Z: 4 groups of rows, each row roughly a mix of its group's hidden directions; some rows fit no group:
Z (139 x 11):
[[ 16  -5   4  22  -9 -23  -5  11   6  -9  -1]
 [ 14 -15  -3  10   5 -12 -21  18  -3  14  -3]
 [ -4   4 -26   4  12  -3 -18  21  -4  -3   3]
 [  6  -3  -8  16  -5 -11  13 -27   0   4 -17]
 [ -2 -14  -8   6   3   3 -23  26  -3  -2  12]
 [-18 -12  16  10  11 -23  10  -5   5   2  -6]
 [ -9 -14  26  20   1  -8  14  -2  -1  -2   5]
 [ -4   3 -19 -14   4  16 -11  19  -4  15  10]
 [-27  -7  17 -13  12  -4  10  -7  -3  11   1]
 [-21  11  11  -6  -3   4  -8   2 -15  23   9]
 [ -9   4   7 -23   4  25  10  -2 -13   0   7]
 [-13  -2  24   2  -8  -6  16 -15 -13  -3  11]
 [ -7  24 -11 -21   0   9  -4  13  -2  14   0]
 [-13 -13   6  -9   8  12 -11  16  23  12   1]
 [ -4 -11  23  20   2 -15  -1  15  -9   1   7]
 [ 26   6 -20  -8 -16   4 -10   3   7  -8  -3]
 [  7   3 -28  -7  13   8  -9   9  18   4  -7]
 [ -1 -15 -14  13  10  -5 -17  18  18   6  -1]
 [ -9 -17  -7  20  10 -13 -17  17   1   1  -5]
 [  1  10   9 -22 -11   7 -10 -23   6  -1  14]
 [ 23  -2   2  18 -13 -19  -5  -5   8 -11  -8]
 [  7   9 -25  -4  10  -1 -12  11  12  20  -6]
 [-15   5 -19 -14   4  12 -14   0   0  23  -1]
 [-19  11   9  -6   7  -2   8 -26   9  13   5]
 [ -3   3 -17 -13  10  10 -16  23   8   9   6]
 [  5 -12 -11  -4   9  11   0  28   7 -18   3]
 [ 22  -8  26   5  -2 -10  -1   4 -13 -11   0]
 [  8  -2  -5  26  12 -23   0  14   8   1   1]
 [-15   3   2 -10  10  24  10  18  -5   4  15]
 [ 18   9 -15 -15  -1  13 -16  15  12   1  -1]
 [-30  14  -6  -4   5  -3   5 -12   7  10  13]
 [ -8  15  -8 -15   4  10 -19  16   7  14   9]
 [ 24   0  -8 -14  -5  18 -12  18  -2  -3   2]
 [ -4  -8 -16 -21   5  24 -11  12   1   6   2]
 [ -3 -26 -10  14  11   8  -5  -7 -16   4 -13]
 [  4   3  31   1   5   0  15  -3 -14 -15   3]
 [ -5   3 -15 -22  12  27   3   7   1   0   4]
 [  8   2  -4 -10  11   0 -18  28   8  13  -4]
 [ 22   2 -15 -16 -10  -7 -13   3  16  -1 -11]
 [  5  -4 -11 -13   0  18   1  30  10  -3   1]
 [-15  15  -4  -6   7   5   9 -22  23  -4   0]
 [-29   5   6  -3   4   1  -3  15   3  21   4]
 [ 19  13 -25  -6  -5   1  -4 -13   4   7 -14]
 [ 10 -12   2  26  -1 -10   6 -17  -7  -9 -14]
 [-21  -6  20  11  11 -18   5  -7   7  -5   6]
 [-28  -6  16   3   4  -8   8 -14  -9  12   3]
 [ 15  -2   7   8 -17  11  12  -9 -22 -14  -3]
 [ 11 -19  -4   9  12   1  -4  19  11 -21  -2]
 [  9  -6   1  15 -18 -21   8 -19  -8  -8   1]
 [ -1  -8  11  12   5  -8  18  -7  25 -12 -11]
 [  1 -18  25  13  -4  -8  19  -4   3 -10  -5]
 [-20   7  15  10  -9   3   6 -14 -21   1  11]
 [ -7 -11  16  -3   6  20  19   5  -9  -3  18]
 [  5  -6 -30  -1   9  -6 -18   8  10   9  -3]
 [ 19  15 -13  -6 -12   1   2 -21   7   7 -13]
 [-24  10 -15 -12   1  14   6  -2  -6  19   2]
 [ -2   1 -21 -16   4  17 -20   6  -5  13  -5]
 [ 15   0  -3  15 -12  -1  15 -13   0 -26   2]
 [ 16  -5 -12  -2  -2   7  10   6  29 -13  -8]
 [ 20   7 -25  -8 -17  11 -11  -6   2  -3  -2]
 [  0 -12  -7 -18   4  26 -10   8   0  16  -5]
 [  2  23 -10  -6 -10 -11  -5 -20   6  15 -11]
 [  1  -8  20  15  -2 -18  19 -16  -2   0  -5]
 [-11  22 -24  -8  -4   8  -6  -5  -1  17  -2]
 [ -5   1  18 -12 -17   3  12 -26  -3  -7   0]
 [-32  -2   3   2  -3  -7  -2  -6  13  18  -3]
 [ 13  -6  16  22   0 -20  11   0   9  -9  -4]
 [-10   2  27  10  -6  -4  16 -15 -11  -4   7]
 [ 10  -1  -7   4  -1   2 -23   5 -26 -14  -8]
 [-10 -18  27   8  16 -11   8   6   1  -2   1]
 [ 14  17  10   4  -7 -13  21  -9   3 -17   6]
 [-29   9   2  -8   5   9   9 -13  -3  13  11]
 [ 16  14 -13  -3  -3 -17   8  -4  25  -2  -3]
 [  1  -4 -18 -19   6  21 -13  15   3   8  -4]
 [-14 -18   7  28  10 -10   6 -10   0  -1   3]
 [ -6   8 -15 -19 -10  23  -5   5   3  17   3]
 [  1 -12  28  11  -1  -7  18  -1  -5 -15  -1]
 [-21 -11  15  14  14 -19   1  -1  11   3   1]
 [ 12 -10  -5   5   9  -5   3  11  25 -21  -9]
 [-13 -21  23   7   2  -2  12  14  -8   0   6]
 [ -8 -29   0 -11   4  15   4  -3  13  11   8]
 [  4 -20  11  19   3  -5   9  -2  -8 -24   1]
 [ -6   3   8 -20   7  15   8   1  17  18 -14]
 [  9  13   8  -3  -9  -5  23 -23  -7  -9  -9]
 [ 30  -8  -9   0 -15  -7 -12  10  -4   1 -12]
 [-13  11 -22 -18  -1   4  -5 -13   7  17   6]
 [  7  11 -27  -4  10   1 -14  21   3   2  -1]
 [  9   6  26  15   0 -21   7   2   3 -10  -8]
 [ -7  11 -24 -20   3  13 -11   1   1  15   2]
 [  3   7 -21 -23  -2  12  -1  10   1  19   4]
 [ 14   3  -8 -18  -3  19  -8  23  -3  -7   6]
 [  2   2 -22 -14   9  16 -12  18   4  12  -2]
 [-13 -16  11   0  10   6  -1  27  -5  -6  14]
 [ -7  -5  14  21   3 -28   1  -7   7   5  -7]
 [ 10  -6 -24   3   1   0 -21  19   6   8  -5]
 [ 24  -8  -5   6  -5 -15  -7  16  15 -13  -4]
 [ 21  12 -10 -10 -16  -1  -9  -7 -23   1   2]
 [ 23 -12  -8   1  -3  -6 -17   9   7 -10 -19]
 [ 12 -14 -21  11   7 -16 -18   8   8  -3  -6]
 [ 25  10  -8   1 -18  -2   4 -11   5 -19  -6]
 [-12   8 -11   7   5  -7 -14 -12  -8  28  -3]
 [-12   4   5   9  -1 -17   7 -27   8  15  -6]
 [  2  27  -5 -10  -4   3   9 -23   3   0 -13]
 [-12 -17   3  18  25  -6   4  -6  12   2  -7]
 [ 21  10 -22   9  -3 -10  -8   3 -18  -5  -5]
 [-19  12  -5 -13   7   6   4 -16  11  22  -1]
 [ -2 -19   4   0   6   0 -10  15  23  18  -8]
 [  1   8  -5 -10 -21   0   3 -16 -26   8   6]
 [ 22   2 -21  -7  -8   4 -15  18   8  -3   0]
 [ 14  -7  16   8  -9  12  -4  15 -19 -10  14]
 [ -5   7  17  10   9 -12  25 -15 -10   4  -8]
 [ -5  -7  23  11  -1  -4  17  -3  -8 -22   8]
 [ -9   5  -4 -19  -6   6   1 -14   9  29  -7]
 [  8   8   8 -11 -23  14   1  -7 -22  -4  10]
 [ 17   5  13   2 -13  -9  16 -18  -9 -15  -6]
 [ -8   6  12  10   6  -4  30  -5 -16  -5  -8]
 [-16  18 -18  -8  -4  -7  -8 -18   1  15   2]
 [-19 -12  22   9   3 -15  17  -8  -1  -1   4]
 [ -5  -1  20  16 -11 -16   5 -22  -9   0  -2]
 [-24  -3   3 -12  24   9  15   8   3   2   3]
 [ -7 -10  14 -18  -9  24   4  -3 -11 -13   3]
 [ -8   5  14  18  -2 -14   2 -29  -1  -5   1]
 [ 20 -15  -7  15  -5 -11 -15  16   3 -12  -1]
 [ -5  16 -20 -24  -4  14  -4  -4   0  12  -2]
 [ 12  18 -29  -8   7   0  -3  -5  -5  13  -7]
 [  5   1 -20 -20   3  19 -13  13   5   8  -7]
 [-27  -9  10  11  12  -5  -5   0   1   6  20]
 [-11  -2  23  20  -6 -10  10  -7 -16  -3   7]
 [-16   5  10 -26  -1  16   8  -4 -14   6   7]
 [ -2  18 -21   7   2 -13   4 -23  -5  10  -4]
 [ -2   6 -22 -21  11  21  -5   3   7   9  -3]
 [ -8  -8  -2  -4  21  15  -6  26  -1   7   8]
 [-35   1   8  10   7  -5   8   1   7   0  10]
 [ -3  -3  24   6  -7  -8  -1  -7 -27  10  -4]
 [ 15 -13   4  22   1  -7   5  -4   7 -20 -16]
 [ -9  13 -23 -17   7  14  -8   8   2  14   4]
 [  8 -23  12  10   1  -2 -12  24   5 -10   4]
 [ 10  -6   3  -2  -3  16  -3  28 -12 -18   1]
 [-25  -3   4  -2  10   3  -1  13 -18  -4  20]]
one row of each group, then the others: which group is each in?
[-26   6  11  -5   1   3  17 -18  -6  11   8]  R
[ 25   0  -3  -1  -9  13   0  -4 -11 -25   5]  N
[-20   8   7  12  12   2   6  27  -2  -2   8]  A
[  3  -3 -17  -4  19   8 -11  24  13   6  -1]  Q

[  7 -10  23 -18  -5  17  -8  12   9  -8   5]  R
[ 17   9 -16  -4  -9 -17 -11 -16  10   0 -14]  A
[ 20  13 -21   4 -13  -3 -19  -2   6   7  -8]  Q
[-18   3 -10  -7  17  -2 -15  18  12  13   7]  N
[ -8  21 -14 -23  -4   9  -1  -4   4  12  12]  N
[ 26  10 -11   2  -7  15 -20  -3   5  -9  -1]  N
[ 21  -3 -10  -4  -3  17  -5  18  14 -15  -3]  N
[-12  -8  28   9   1   2  10  -1 -19  -3  11]  Q
[-16  -9 -18   6  14   2 -17  19  -1  12   3]  A
[  9 -23   7  22   8 -13   0   2   2  -7 -14]  N
[ -5   0  -8   5 -13 -24 -10 -19   8  14 -10]  Q
[ 11   2  -3  15  -9  -9   4 -28  -3   9 -15]  N
[-13   9  19   8  -4  -3  11 -21 -16   8   7]  A
[ -6  -2  27   6  -6   0  23 -12  -5  -7  10]  A
